0: array([ 1.885, -1.144,  0.117,  1.096,  0.001, -1.042,  0.871, -0.455,  1.568,  0.908, -0.601, -1.432, -0.602, -0.182, -1.221, -0.884, -0.717, -0.312, -0.515, -0.675, -0.877, -0.092, -1.384,  0.544, -0.575, -0.048, -0.392, -0.682, -0.719, -1.003, -0.872, -0.952, -0.544, -0.718, -1.745, -0.297, -0.718, -0.808, -1.072,  0.056,  1.101, -0.144,  0.753, -0.011,  0.685, -0.777, -0.412, -0.373])
1: array([ 0.434,  1.603,  1.195,  1.182, -0.362,  3.119,  1.154,  2.129,  0.856,  2.872,  1.661,  1.535,  0.536, -0.811,  1.222, -0.159,  2.063, -0.264,  0.893,  0.212, -0.265,  2.425,  0.344,  2.480,  1.852,  0.144,  0.373,  2.909, -0.150,  3.926,  1.247,  1.379, -0.692,  4.883,  0.772, -0.104, -0.573,  2.812, -0.181,  3.201, -0.017, -1.319,  1.516, -1.782,  1.825, -0.411, -1.448,  1.013])
2: array([ 1.194, -0.094,  0.185,  0.685,  0.042,  0.317,  0.330,  0.330,  1.294, -0.066,  0.202,  0.046, -0.447, -0.089,  0.097, -0.556,  0.441,  0.026, -0.300,  0.070, -1.384, -0.094, -0.071,  0.079, -0.284,  0.222, -0.349,  0.285, -0.216,  0.051,  0.290,  0.135,  0.463,  0.917, -0.358, -0.236, -0.306, -0.383, -0.241,  0.510,  0.560, -0.459,  0.981, -0.963,  0.323, -0.646, -0.441, -0.519])
3: array([-1.685, -0.510,  0.127, -1.500, -0.889, -1.371, -1.057, -2.127, -1.829, -0.562, -0.669, -1.109, -0.401, -0.227, -1.140, -0.433, -1.993,  2.397,  0.261,  0.687,  2.188, -1.635, -0.059, -0.155, -0.694, -1.913, -0.380, -1.255,  1.232, -1.565, -1.021, -2.155, -2.293, -1.647, -0.583, -0.341,  0.763, -1.220, -0.193, -1.857, -0.107,  1.247, -2.132,  1.132, -1.071,  1.244,  0.300,  0.907])
4: array([ 0.612, -1.173,  1.008,  0.739,  0.455, -0.716,  0.772, -0.210, -1.162,  1.184, -0.143, -0.624,  0.862, -0.447,  0.420, -0.772, -0.282,  0.707, -0.557, -0.543,  0.648,  0.338,  0.075,  0.908,  0.907,  0.941,  0.556, -0.435, -0.267, -0.308, -0.941, -0.818, -1.630, -0.257, -0.454, -0.039,  0.204,  0.194,  1.243,  0.619, -0.390,  1.664, -0.393,  0.091, -0.344,  0.485, -0.370,  0.614])
5: array([-0.305, -0.228, -0.462, -0.060, -0.278, -0.946, -0.599, -0.658, -1.180, -0.865,  0.421, -0.042, -0.850,  0.522, -0.396,  0.198, -0.237,  0.711,  0.490,  0.401, -0.592, -0.329,  0.005, -0.211, -0.114, -0.035, -0.206, -0.618,  0.579, -0.419, -0.199, -0.499, -0.120, -1.157,  0.396,  0.611,  0.307, -0.517,  0.717, -1.394,  0.381, -0.173, -1.199, -0.208, -0.964,  0.223, -0.243,  0.105])
6: array([-0.823, -0.356,  4.487,  0.594,  2.051,  1.945,  3.168,  0.731, -1.233,  1.622,  0.552,  2.189,  2.329, -1.044,  1.417,  1.008,  2.035,  2.165, -0.422,  0.344,  4.081,  1.139,  1.258,  3.688,  2.612,  1.304,  4.030,  1.321,  1.576,  2.431, -1.103,  1.440, -2.732,  3.793,  1.807,  2.741,  1.622,  1.696,  3.792,  1.968, -0.813,  3.742, -1.145,  1.653, -0.165,  2.586,  0.429,  4.635])
7: array([ 0.844, -0.891,  0.352,  0.202,  0.447, -0.754,  0.600, -0.437, -0.469,  0.018, -0.289, -0.626,  0.145, -0.151, -0.140, -0.445, -0.370,  0.186, -0.541, -0.330, -0.541, -0.374, -0.051, -0.088, -0.188,  0.598,  0.039, -0.864, -0.256, -0.824, -0.485, -0.620,  0.107, -0.725, -0.823, -0.288,  0.205, -1.013,  0.243, -0.131, -0.164,  0.862,  0.173, -0.050, -0.879, -0.301,  0.155, -0.286])
8: array([-2.449,  2.949, -1.303, -2.586, -1.347,  2.284, -2.723, -0.445,  0.702,  0.546,  1.620, -0.002, -0.242, -1.198, -0.056, -1.248, -0.790,  1.244,  1.697,  0.873,  0.158, -0.236, -0.399,  0.629,  0.729, -2.200, -0.817,  1.736,  0.191,  2.016,  2.153, -2.029, -1.271,  2.002,  0.084, -1.079, -0.324,  1.142, -0.859, -0.017,  0.062, -2.293, -1.380, -2.194,  0.184,  0.524, -1.085,  0.074])
9: array([-2.716,  1.710, -0.266, -2.845, -1.759,  0.350, -2.641, -0.881, -0.038, -2.000,  0.266,  0.064, -0.764, -0.772, -0.515,  0.085, -1.005,  1.742,  1.542,  2.103,  1.079, -1.668,  0.866, -0.720, -1.153, -2.528, -1.461, -0.246,  0.635,  0.481,  1.558, -2.000, -0.836,  0.865,  0.185, -0.750,  0.035, -0.980, -0.912, -1.566,  0.037, -1.225, -1.433, -1.035, -0.466,  1.321, -1.150, -0.662])
10: array([-2.612,  2.540,  0.558, -1.186, -1.060,  3.021, -0.566, -1.961, -2.479,  2.246,  4.497, -0.582, -1.531, -0.093, -1.894, -1.267, -1.788,  1.107, -0.135, -0.053,  1.577, -0.006, -1.803,  3.575,  1.042, -2.208,  3.205,  2.854, -0.130,  0.799, -1.082, -2.046, -3.104,  0.272, -1.621,  0.390, -0.903,  0.527, -0.153, -0.591, -0.473,  0.254, -2.835,  0.056, -0.131, -1.161, -0.754,  2.465])
11: array([ 2.136, -0.226, -2.530,  1.691, -0.568, -1.898, -0.248,  0.398, -0.678,  1.444, -0.086, -0.912, -0.905,  1.443, -0.539, -0.026, -0.902, -2.652,  1.212, -1.879, -2.262,  1.656, -0.696, -1.013,  0.325,  0.294, -1.789, -0.222, -1.520, -0.047, -0.267, -0.541, -0.363, -1.561, -0.606,  1.049, -0.882,  1.589,  0.085,  0.937,  1.178, -1.963,  1.424, -1.130,  0.056, -1.525, -1.757,  0.342])
12: array([ 0.364, -0.045, -1.169,  0.586, -0.245, -0.364, -0.268, -0.456, -1.433,  0.573,  0.988,  0.080, -0.779,  0.807, -0.255,  0.061, -0.162, -0.414,  0.498, -0.793, -0.660,  1.411, -0.238,  0.429,  1.103,  0.131, -0.109,  0.512,  0.007,  0.956,  0.224, -0.405, -0.653, -0.646,  0.389,  0.689, -0.150,  1.603,  1.100,  0.032,  0.547, -0.324, -0.663, -0.558, -0.682, -0.827, -1.031,  0.745])
13: array([ 1.194, -0.920,  0.175,  0.688, -0.053, -0.795,  0.939, -0.493,  0.460,  0.045, -0.378, -0.928, -0.500, -0.323, -0.718, -0.782, -0.309,  0.063, -0.323, -0.621, -0.781, -0.634, -0.549,  0.032, -0.510,  0.331, -0.238, -0.908, -0.454, -1.048, -0.806, -0.627,  0.315, -0.394, -1.343, -0.128, -0.377, -1.074, -0.393, -0.078,  0.939,  0.176,  0.528, -0.130, -0.364, -0.902, -0.136, -0.162])
14: array([ 0.536, -0.002, -0.267,  0.483, -0.674,  0.324, -0.045,  0.025,  0.274,  0.359,  0.036, -0.236, -0.476, -0.270,  0.150, -0.644,  0.104, -0.261, -0.496, -0.682, -0.504,  0.332, -0.661, -0.061,  0.986,  0.215, -0.316, -0.199, -0.199, -0.449, -0.707, -0.740,  0.109, -0.336, -0.088, -1.020, -0.442, -0.338,  0.404,  0.235, -0.078,  0.118,  0.223, -0.404,  0.127, -0.963, -0.285, -0.743])
15: array([-0.709,  0.806,  0.242, -0.590, -1.057,  0.680, -0.180, -0.511, -0.241, -0.500,  0.643,  0.177, -0.829,  0.116, -0.011,  0.022,  0.357,  1.153, -0.514,  1.049,  0.590, -0.644, -0.395,  0.247,  0.670, -0.206,  0.857,  0.022,  1.202, -0.173, -0.690, -0.539,  0.187, -0.316,  0.142, -0.589, -0.111, -0.923,  0.609, -0.801, -0.044,  0.107, -1.079,  0.080, -0.610, -0.216, -0.235, -0.237])
16: array([-1.393,  1.216, -0.620,  0.784, -0.298,  0.003,  0.913,  1.709, -0.908, -0.856, -1.054, -0.102,  0.271, -0.593,  0.125,  0.606, -0.805, -1.641, -0.041, -2.296, -0.045, -1.230, -0.090, -1.514,  0.518,  0.293, -0.821, -1.131, -0.987, -0.925,  1.278, -0.146,  4.159, -0.445, -0.707, -1.412,  0.638, -1.625, -0.563, -0.046, -0.393,  1.230, -0.234,  0.702, -0.407, -0.663,  1.419, -1.620])
17: array([ 1.457, -1.105, -0.212,  0.585, -0.107, -1.178,  0.540, -0.478,  1.410,  0.527, -0.626, -1.707, -0.700, -0.734, -1.091, -1.000, -0.778, -0.055, -0.371, -0.180, -0.610, -0.870, -0.713,  0.316, -0.871, -0.101, -0.594, -0.730, -0.741, -1.269, -1.060, -1.063, -0.051, -1.310, -1.485, -0.682, -0.618, -1.149, -0.855, -0.345,  1.504, -0.093,  0.802,  0.362, -0.049, -0.844, -0.517, -0.351])
18: array([-0.303,  0.424,  1.457,  1.213, -0.355,  2.248,  1.010,  1.191, -0.166,  0.942,  0.719,  1.189,  0.527, -0.138,  1.423,  0.467,  1.456,  0.317, -0.522, -0.481,  1.310,  0.825, -0.171,  1.574,  2.916,  1.045,  1.803,  1.075,  0.597,  1.506, -0.528,  0.506,  0.208,  1.644,  1.054, -0.278,  0.320,  0.975,  1.693,  1.079, -0.440,  1.118, -0.433, -0.264,  0.040,  0.147, -0.171,  0.727])
19: array([ 0.263,  0.584,  0.264,  0.107,  0.929,  0.082,  0.787,  1.448,  0.786, -0.973, -0.164,  0.528,  0.591, -0.390,  0.538,  0.185,  0.142, -0.382,  0.298, -0.105, -1.183, -0.701,  0.703, -0.630, -1.013,  0.259, -1.181,  0.177, -0.440,  0.282,  1.441,  0.876,  2.041,  1.182, -0.620,  0.346,  0.081, -0.422, -0.636,  0.343,  0.355, -0.285,  0.798, -1.133, -0.645,  0.076,  0.300, -0.297])
20: array([-0.165, -0.097, -1.247,  0.296, -0.559, -0.196, -0.617, -0.989, -1.648,  1.311,  0.978,  0.016, -1.309,  0.654, -0.602, -0.303, -0.090, -0.801,  0.595, -1.107, -1.086,  1.400, -0.610,  0.327,  1.109, -0.499, -0.643,  0.615, -0.552,  0.084, -0.049, -0.797, -0.448, -1.341,  0.147,  0.781, -0.640,  1.275,  1.059, -0.220,  0.314, -0.917, -0.831, -0.837, -0.432, -0.643, -1.138,  0.894])
21: array([-0.367, -0.174, -0.042,  0.770,  1.170, -1.745, -0.096,  0.721, -1.819, -0.409, -0.843,  1.406,  0.437,  1.223,  0.935,  1.816, -0.017, -0.222,  1.050, -1.307,  0.050,  0.646,  1.172, -0.162,  0.413,  1.255, -0.863, -0.804,  0.403, -0.419,  1.313, -0.133, -0.571, -0.866,  1.775,  2.280,  1.664,  0.921,  2.295,  0.020,  0.922,  1.240, -0.925,  0.382, -1.957,  1.387,  0.122,  1.580])
22: array([-1.273,  0.169, -0.369, -1.279, -0.068, -0.014, -0.932, -1.271, -0.462, -0.106,  0.421, -0.274, -0.283,  0.744, -0.634, -0.331,  0.075,  0.150, -0.697,  1.107,  0.862,  0.490, -0.368,  0.212, -0.217, -0.857,  1.084,  0.292,  0.189,  0.135, -0.904,  0.518, -0.187, -1.185,  0.222, -0.253, -0.766,  0.856, -0.450, -0.709, -1.262, -0.532, -0.643,  0.115,  0.011,  0.148, -0.147, -0.470])
23: array([ 1.432, -0.560, -1.792,  1.421,  0.567, -1.861,  0.507,  0.402, -0.774, -0.647,  0.124, -0.536, -0.546,  1.318, -0.209,  0.537, -0.498, -1.894,  0.644, -1.595, -2.366,  0.195, -0.025, -1.252, -0.344,  1.192, -1.736, -1.085, -0.940, -0.175,  0.417, -0.415,  0.623, -1.555, -0.279,  0.691, -0.109,  0.612,  0.112,  0.700,  1.337, -0.316,  0.967, -0.485, -0.829, -0.886, -0.596,  0.213])
24: array([ 1.269, -0.800, -0.036,  0.795,  0.353, -0.093,  0.594,  0.039,  0.582, -0.020,  0.080, -0.257, -0.222,  0.141, -0.004, -0.497,  0.829, -0.471, -0.758,  0.217, -0.780,  0.496, -0.415,  0.137, -0.313,  0.658,  0.244, -0.074, -0.424,  0.000, -0.682,  1.079,  0.791, -0.478, -0.063, -0.078, -0.531,  0.299, -0.178,  0.093, -0.070, -0.479,  0.974, -0.090,  0.456, -0.571,  0.128, -0.592])
25: array([ 1.208, -0.507, -1.212,  1.919,  1.376, -1.926,  1.488,  1.138, -0.916, -0.600, -0.284,  0.116, -0.237,  0.839, -0.053,  0.863,  0.157, -1.573,  0.416, -1.181, -2.020, -0.113,  0.298, -0.467, -0.757,  0.916, -1.300, -1.274, -0.767, -0.624,  1.202,  0.628,  2.787, -0.507, -0.552,  1.577,  0.484, -0.244,  0.565, -0.254,  0.947, -0.469,  0.936, -0.015, -1.214, -1.022,  0.091,  0.619])
26: array([ 1.537, -0.360, -1.017,  1.616,  0.054, -1.459,  0.283, -0.058, -0.641,  0.405,  0.057, -0.570, -0.383,  0.785,  0.137,  0.029, -0.247, -1.578,  0.528, -0.978, -1.940,  0.972, -0.649, -0.482,  0.376,  0.867, -1.298, -0.609, -1.132, -0.069, -0.182, -0.667,  0.097, -1.112, -0.516,  0.593, -0.472,  0.667,  0.364,  0.308,  0.879, -0.848,  0.732, -0.930, -0.397, -1.237, -0.764,  0.630])

array([-1.613, -0.478, -1.231,  0.105,  0.294, -1.062, -1.362, -0.506, -3.095, -0.980, -0.294,  0.911,  0.092,  0.987,  0.349,  2.355, -0.369,  0.775,  1.880, -0.135,  1.430, -0.017,  1.485, -1.300,  0.570, -0.096, -0.697, -0.394,  1.360, -0.194,  0.691, -1.054, -1.445, -0.884,  2.029,  2.664,  1.321,  1.022,  1.768, -0.922,  0.811,  1.012, -2.567,  0.349, -1.548,  1.520, -0.224,  2.506]) 21 5 12
array([-0.869, -0.764,  1.370, -0.850,  2.147,  0.090,  0.437,  0.707, -0.599, -0.881, -0.567,  2.224,  1.764,  0.325,  1.138,  2.309,  1.943,  0.387, -0.553,  1.117,  1.986,  0.463,  1.649,  0.344, -0.350,  0.691,  1.785, -0.110,  1.372,  0.811,  0.113,  2.700,  0.136,  0.735,  2.323,  2.239,  1.186,  0.648,  0.768, -0.083, -1.095,  1.138, -0.483,  2.238,  0.027,  1.920,  1.627,  1.487]) 21 18 22
array([-0.160,  0.067,  0.478, -0.718,  0.286,  0.504, -0.374,  0.070,  0.113, -0.453,  0.101,  0.408,  0.283, -0.489,  0.756, -0.063,  0.368,  0.748, -0.123,  0.196, -0.128, -0.389,  1.138,  0.001,  0.208,  0.343, -0.374,  0.215,  0.128,  0.312,  0.801, -0.120, -0.108,  1.094,  0.520,  0.031,  0.577, -0.375,  0.655,  0.236,  0.173,  0.191, -0.089, -0.751, -0.761,  0.569, -0.155,  0.065]) 2 15 19
array([-0.555, -1.010,  0.786, -0.784,  0.433, -1.157,  0.204, -0.860, -1.004, -0.499, -0.418, -0.326,  0.002, -0.186, -0.275,  1.156, -0.240,  1.498,  1.072,  0.269,  0.630, -1.343,  0.557, -0.069, -0.799, -0.343,  0.423, -1.314,  1.186, -1.117,  0.498, -0.500, -0.732, -0.823, -0.508,  0.981,  1.441, -1.713,  0.419, -1.267, -0.074,  1.395, -1.405,  2.018, -0.983,  1.142,  1.614,  0.267]) 5 7 3
array([ 0.975, -0.912,  0.111,  0.697,  0.194, -1.531,  0.660, -0.158, -0.784,  0.456, -0.971, -1.040,  0.291, -0.444, -0.075, -1.033, -0.864, -0.327, -0.233, -0.971, -0.307,  0.115, -0.649,  0.198, -0.143,  0.949, -0.396, -0.867, -0.761, -0.937, -0.815, -1.238, -0.893, -0.805, -0.917, -0.578,  0.059, -0.520, -0.258,  0.775, -0.235,  1.188,  0.368,  0.712, -0.511, -0.547, -0.247,  0.021]) 7 13 4
array([ 0.846,  0.059,  0.070,  0.356, -0.563,  0.738, -0.068, -0.035,  1.544,  0.663,  0.549, -0.129, -0.834, -0.300, -0.087, -0.830,  0.295, -0.052,  0.037, -0.106, -1.193,  0.451, -0.022,  0.199, -0.069, -0.150, -0.747,  0.731, -0.258,  0.511,  0.080, -0.154,  0.032,  0.986, -0.398, -0.482, -0.721, -0.060, -0.400,  0.354,  0.401, -0.933,  0.422, -1.028,  0.982, -0.479, -0.580, -0.575]) 2 14 24
array([ 0.704, -0.810, -1.439, -0.249,  0.036, -0.130, -1.005, -0.300,  0.335,  2.005, -0.691, -0.870,  0.499,  0.498, -0.651, -1.205, -0.348, -2.821, -1.049, -0.306,  0.379,  2.861, -1.846,  0.603, -0.527, -0.263,  0.763,  1.221, -2.024,  0.701, -1.878,  1.299, -0.748, -1.582,  0.365, -1.096, -1.088,  3.019, -1.859,  1.541, -1.640, -1.917,  1.766,  0.173,  2.916, -0.388, -0.175, -0.638]) 24 22 14
array([ 0.939, -0.738,  0.132,  1.910,  2.970,  0.127,  3.136,  2.102,  0.512,  0.644, -0.898,  1.329,  2.299,  0.485,  1.798,  0.520,  2.404, -2.332, -0.994,  0.075,  0.906,  1.890,  0.044,  0.938, -0.106,  1.351,  1.380,  0.216, -1.234,  0.928, -0.211,  4.777,  1.670,  0.880,  1.143,  0.981, -0.527,  2.232, -0.459,  2.362, -1.335, -0.034,  2.986,  0.600,  1.734,  0.341,  1.007, -0.347]) 24 18 19
array([ 1.065,  0.653, -0.109,  3.142, -0.910,  1.937,  1.592,  1.949,  1.395,  1.696, -0.211, -0.096,  0.267, -0.177,  0.947, -0.371,  0.754, -1.147, -0.306, -1.676, -0.126,  1.476, -0.987,  0.977,  2.697,  1.116,  0.090,  0.497, -0.045,  0.962, -1.102,  0.772,  0.692,  0.939, -0.285, -1.136,  0.028,  1.045,  0.703,  2.227, -0.566,  0.400,  1.023, -0.348,  1.877, -1.043, -0.428, -0.572]) 18 14 24
array([ 0.427, -0.763,  0.899,  0.334,  1.030,  0.096,  0.837,  0.536, -0.122,  0.061,  0.276,  0.705,  0.687,  0.215,  0.755,  0.129,  1.582, -0.011, -0.815,  0.529,  0.064,  0.511,  0.099,  0.800,  0.348,  0.836,  1.224,  0.240,  0.192,  0.466, -0.681,  1.773,  0.357,  0.373,  0.816,  0.598,  0.102,  0.543,  0.700,  0.401, -0.673,  0.212,  0.357, -0.009, -0.036,  0.298,  0.391,  0.425]) 24 2 18
array([ 1.255,  2.367, -1.211,  2.831, -2.447,  1.790,  0.293,  0.977,  4.197,  1.292, -0.869, -0.821, -0.663, -0.779,  0.385, -0.542, -2.133, -2.461,  0.563, -2.926, -0.090, -0.352, -2.283, -1.064,  1.866, -0.238, -1.039, -0.159, -1.210, -0.147, -0.885, -1.617,  0.421, -0.401, -1.736, -3.562, -1.326, -0.207, -0.518,  2.192,  1.671, -0.321,  1.798, -0.461,  2.944, -1.945, -1.064, -1.751]) 14 0 2
array([ 0.753, -0.003,  1.053,  0.616,  0.575,  0.708,  0.742,  1.193,  0.267,  0.029,  0.258,  0.934,  0.610, -0.373,  0.818, -0.081,  1.216,  0.344, -0.055,  0.020, -0.414,  0.348,  0.626,  0.190,  0.337,  0.962,  0.097,  0.335,  0.184,  0.785,  0.475,  0.894,  0.496,  1.869,  0.351,  0.421,  0.138,  0.181,  0.736,  0.719,  0.211,  0.116,  0.457, -0.731, -0.306,  0.083,  0.103,  0.045]) 2 19 24
array([-4.025,  1.350,  0.165, -0.731, -0.662,  0.674, -0.334,  0.795, -0.518, -0.975, -1.788,  0.646,  1.217, -0.258,  1.236,  4.056, -1.239, -0.078,  2.604, -1.651,  1.507, -2.213,  2.090, -2.349,  1.376, -0.380, -0.301, -0.773,  1.037, -0.932,  4.078, -1.124,  0.353, -0.467,  0.227, -0.038,  2.680, -2.022,  0.056, -1.060, -0.857,  2.844, -2.702,  4.530, -0.409,  1.978,  3.826, -0.464]) 16 21 3
array([ 1.205, -0.698, -1.461,  0.681,  0.380, -0.957,  0.421, -0.110,  2.278, -0.584, -1.298, -1.006, -0.165,  0.780, -1.403, -0.984, -0.030, -2.890, -0.955, -0.263, -0.706,  0.188, -1.548, -0.485, -2.187, -0.703, -0.079, -0.427, -1.629, -0.361, -1.165,  2.370,  1.407, -1.288, -0.975, -0.609, -2.014,  1.109, -2.786, -0.025,  0.458, -2.123,  2.855, -0.080,  1.677, -1.874,  0.043, -1.417]) 24 0 17
array([-2.765, -0.091, -1.544, -3.252, -0.532, -0.781, -2.831, -2.671, -0.787, -1.417, -0.988, -0.508,  1.058,  1.050, -1.096,  0.418, -0.896,  0.533, -0.805,  2.343,  2.986, -0.961, -0.121, -1.131, -2.054, -2.528,  1.291, -0.117,  0.141, -0.365, -1.656,  0.558, -0.804, -2.446,  1.563, -0.770, -0.826,  1.017, -1.933, -1.596, -2.329, -1.540, -1.134,  1.351,  0.830,  0.915,  0.943, -0.332]) 22 3 9
array([ 0.900, -0.084, -0.235,  0.262, -0.328,  0.147, -0.281,  0.055,  1.641, -0.374,  0.130, -0.276, -0.785, -0.209, -0.398, -0.689,  0.014,  0.002, -0.032,  0.182, -1.286, -0.366, -0.317, -0.434, -0.826, -0.330, -0.853, -0.113, -0.188, -0.288,  0.217, -0.307,  0.455,  0.378, -0.674, -0.434, -0.734, -0.797, -0.689, -0.248,  0.864, -0.959,  0.596, -1.086,  0.037, -0.739, -0.533, -0.883]) 2 13 14
array([-0.443, -0.642, -0.400,  0.031, -0.113, -1.283, -0.434, -0.229, -1.381, -1.046,  0.065,  0.373, -0.652,  0.512,  0.105,  0.514,  0.047,  0.802,  0.224,  0.442, -0.126, -0.176,  0.648, -0.252,  0.146,  0.196, -0.349, -0.650,  0.714, -0.137,  0.263, -0.684, -0.142, -1.135,  1.255,  0.943,  0.689, -0.238,  1.122, -1.268,  0.310,  0.152, -1.276,  0.024, -1.315,  0.540, -0.515,  0.929]) 5 15 7
array([ 0.700, -0.954, -1.006, -0.136,  0.350, -0.979, -0.502, -0.432,  0.191,  0.072, -0.601, -0.568,  0.186,  0.325, -0.108, -0.880,  0.104, -1.517, -0.947, -0.056, -0.702,  0.766, -0.926, -0.395, -0.901,  0.085, -0.240,  0.017, -0.827, -0.296, -0.972,  0.710,  0.143, -1.222, -0.335, -0.418, -0.839,  0.738, -1.042,  0.287, -0.638, -0.989,  1.486,  0.098,  1.009, -0.965,  0.185, -1.224]) 24 14 2
array([-0.278, -0.271,  0.421, -0.942,  0.063,  0.215, -0.588, -0.345, -0.043, -0.874,  0.107,  0.540, -0.495, -0.331,  0.112,  0.774,  0.384,  1.178,  0.735,  0.892, -0.197, -0.761,  1.026, -0.172, -0.751, -0.434, -0.241, -0.302,  0.893, -0.328,  0.969, -0.367,  0.151,  0.396,  0.327,  0.367,  0.656, -1.025, -0.066, -0.933,  0.097,  0.169, -0.827,  0.510, -0.603,  0.519,  0.746, -0.295]) 5 15 7
array([ 0.679, -0.149, -0.013, -0.215, -0.350, -0.103, -0.480, -0.029,  0.489, -0.351,  0.109, -0.096, -0.564, -0.247,  0.151, -0.542,  0.039,  0.044, -0.167, -0.016, -1.260, -0.301,  0.178, -0.529, -0.593,  0.261, -0.903, -0.176, -0.239, -0.440,  0.352, -0.474,  0.288,  0.260, -0.500, -0.373, -0.334, -0.878, -0.190, -0.216,  0.225, -0.477,  0.524, -0.855, -0.606, -0.566, -0.293, -0.690]) 2 14 7
array([ 2.849, -0.440, -2.089,  1.876,  0.364, -0.192,  0.697, -0.161,  4.202,  2.060, -1.381, -0.811,  0.683,  0.593, -1.448, -1.198, -0.154, -4.271, -0.804, -0.886, -0.371,  1.842, -2.175, -0.191, -1.742, -0.491,  0.795,  0.878, -2.312,  0.633, -2.005,  3.164,  0.779, -0.764, -0.379, -1.591, -2.374,  2.943, -2.744,  1.553, -1.009, -2.357,  4.589,  1.164,  4.509, -1.834, -0.132, -2.174]) 24 0 11
array([ 1.048, -0.136, -0.061,  0.276, -0.271,  0.201, -0.230, -0.091,  1.485,  0.003,  0.257, -0.337, -0.667, -0.082, -0.269, -0.665,  0.323,  0.085, -0.098,  0.275, -1.279, -0.327, -0.309, -0.242, -0.689, -0.117, -0.584,  0.030, -0.281, -0.136,  0.060, -0.270,  0.476,  0.474, -0.414, -0.352, -0.493, -0.700, -0.462, -0.192,  0.882, -0.819,  0.689, -0.839,  0.180, -0.479, -0.433, -0.623]) 2 24 14
array([ 0.407,  0.043,  0.261,  0.243, -0.481,  1.401, -0.198,  0.013,  0.553,  0.910,  1.068, -0.016, -0.563, -0.156, -0.130, -0.676,  0.447, -0.059, -0.048,  0.121, -0.768,  0.791, -0.057,  0.824,  0.477, -0.220, -0.025,  1.283, -0.182,  0.932,  0.150, -0.058, -0.085,  1.216, -0.287, -0.435, -0.387,  0.361, -0.165,  0.253,  0.218, -0.642, -0.137, -1.053,  0.735, -0.539, -0.557, -0.313]) 2 14 24
array([-0.816, -0.830,  1.196, -0.671,  0.534, -1.002,  0.117, -0.724, -1.355, -0.030, -0.331, -0.227,  0.703, -0.328, -0.003,  0.207, -0.547,  1.569, -0.185,  0.100,  1.207, -0.596,  1.090,  0.249, -0.073,  0.478,  0.658, -1.096,  0.739, -1.072, -0.206, -0.900, -1.531, -0.558,  0.047,  0.389,  1.520, -1.073,  1.476, -0.611, -0.267,  2.046, -1.630,  1.162, -0.732,  1.149,  0.444,  0.814]) 4 7 5
array([ 0.962,  0.532, -0.410, -0.428, -0.626,  0.110, -0.733, -0.185,  1.021,  0.153,  0.178, -0.568, -0.381, -0.334, -0.326, -0.774, -0.372, -0.335,  0.286, -0.037, -1.467, -0.303, -0.074, -0.831, -0.613, -0.288, -1.446,  0.347, -0.428,  0.034,  0.505, -0.799,  0.031,  0.374, -0.882, -0.467, -0.831, -0.614, -0.792,  0.315,  0.538, -0.985,  0.914, -1.442,  0.154, -0.552, -0.652, -1.037]) 2 14 13
array([ 0.614,  1.399, -0.308,  0.367, -0.770,  2.148, -0.339,  0.198,  1.589,  2.239,  1.148,  0.234, -0.885, -0.593, -0.310, -0.982,  0.195, -0.143,  0.570, -0.316, -0.992,  1.325, -0.425,  1.031,  0.251, -0.355, -0.826,  2.531, -0.631,  1.815,  1.377, -0.165, -0.765,  1.762, -0.709, -0.366, -1.060,  1.367, -0.519,  1.373,  0.108, -1.348,  0.657, -2.023,  2.706, -1.023, -0.697, -0.177]) 2 14 1
array([ 1.912, -1.144,  1.282,  2.884,  0.383,  0.781,  2.343, -0.257,  0.130,  5.055,  0.131, -1.001, -0.181, -0.763, -0.470, -1.319,  0.089, -0.631,  0.058, -1.247,  0.337,  2.804, -1.446,  2.802,  1.622,  0.448,  1.172,  0.879, -1.608,  0.776, -1.449, -0.002, -3.063,  0.781, -1.638, -0.019, -0.708,  1.993, -0.468,  3.120, -0.687,  1.086,  0.488,  0.435,  3.487, -0.943, -0.879,  1.132]) 4 0 18
array([-0.477, -0.494,  0.111, -1.014,  0.843, -0.490, -0.389, -0.404, -0.439, -0.450, -0.284,  0.320,  1.201,  0.482,  0.508,  0.434,  0.590,  0.222, -0.734,  1.023,  1.110,  0.404,  0.496, -0.153, -0.076,  0.154,  0.843, -0.051,  0.324,  0.066, -0.850,  1.456, -0.234, -0.629,  1.298,  0.166,  0.556,  0.837,  0.408, -0.286, -0.948,  0.512, -0.330,  0.836,  0.229,  0.990,  0.989,  0.038]) 22 24 15
array([-0.461,  0.037,  0.416, -0.794, -0.402, -0.171, -0.573, -1.423, -0.811, -0.138,  0.529, -0.724, -0.842,  0.058, -1.119, -0.437, -0.560,  1.844, -0.311,  1.652,  0.620, -0.755, -0.644,  0.341, -0.439, -0.800,  1.148, -0.010,  1.268, -0.891, -0.786, -1.178, -0.891, -0.702, -0.436,  0.085, -0.172, -1.249,  0.046, -1.316, -0.180,  0.398, -1.291,  0.374, -0.709, -0.068, -0.300,  0.201]) 15 5 22
array([-0.811,  0.196,  0.036, -1.451,  0.049,  0.130, -1.140, -0.131,  0.047, -1.278,  0.160,  0.026,  0.143, -0.503,  0.372,  0.346, -0.231,  0.928,  1.048,  0.511, -0.115, -1.166,  1.501, -0.892, -0.920, -0.230, -0.856, -0.345,  0.207, -0.311,  1.590, -0.879, -0.192,  0.514,  0.121, -0.097,  0.748, -1.058, -0.235, -0.720,  0.081,  0.290, -0.890,  0.091, -0.808,  0.635,  0.435, -0.316]) 5 15 19
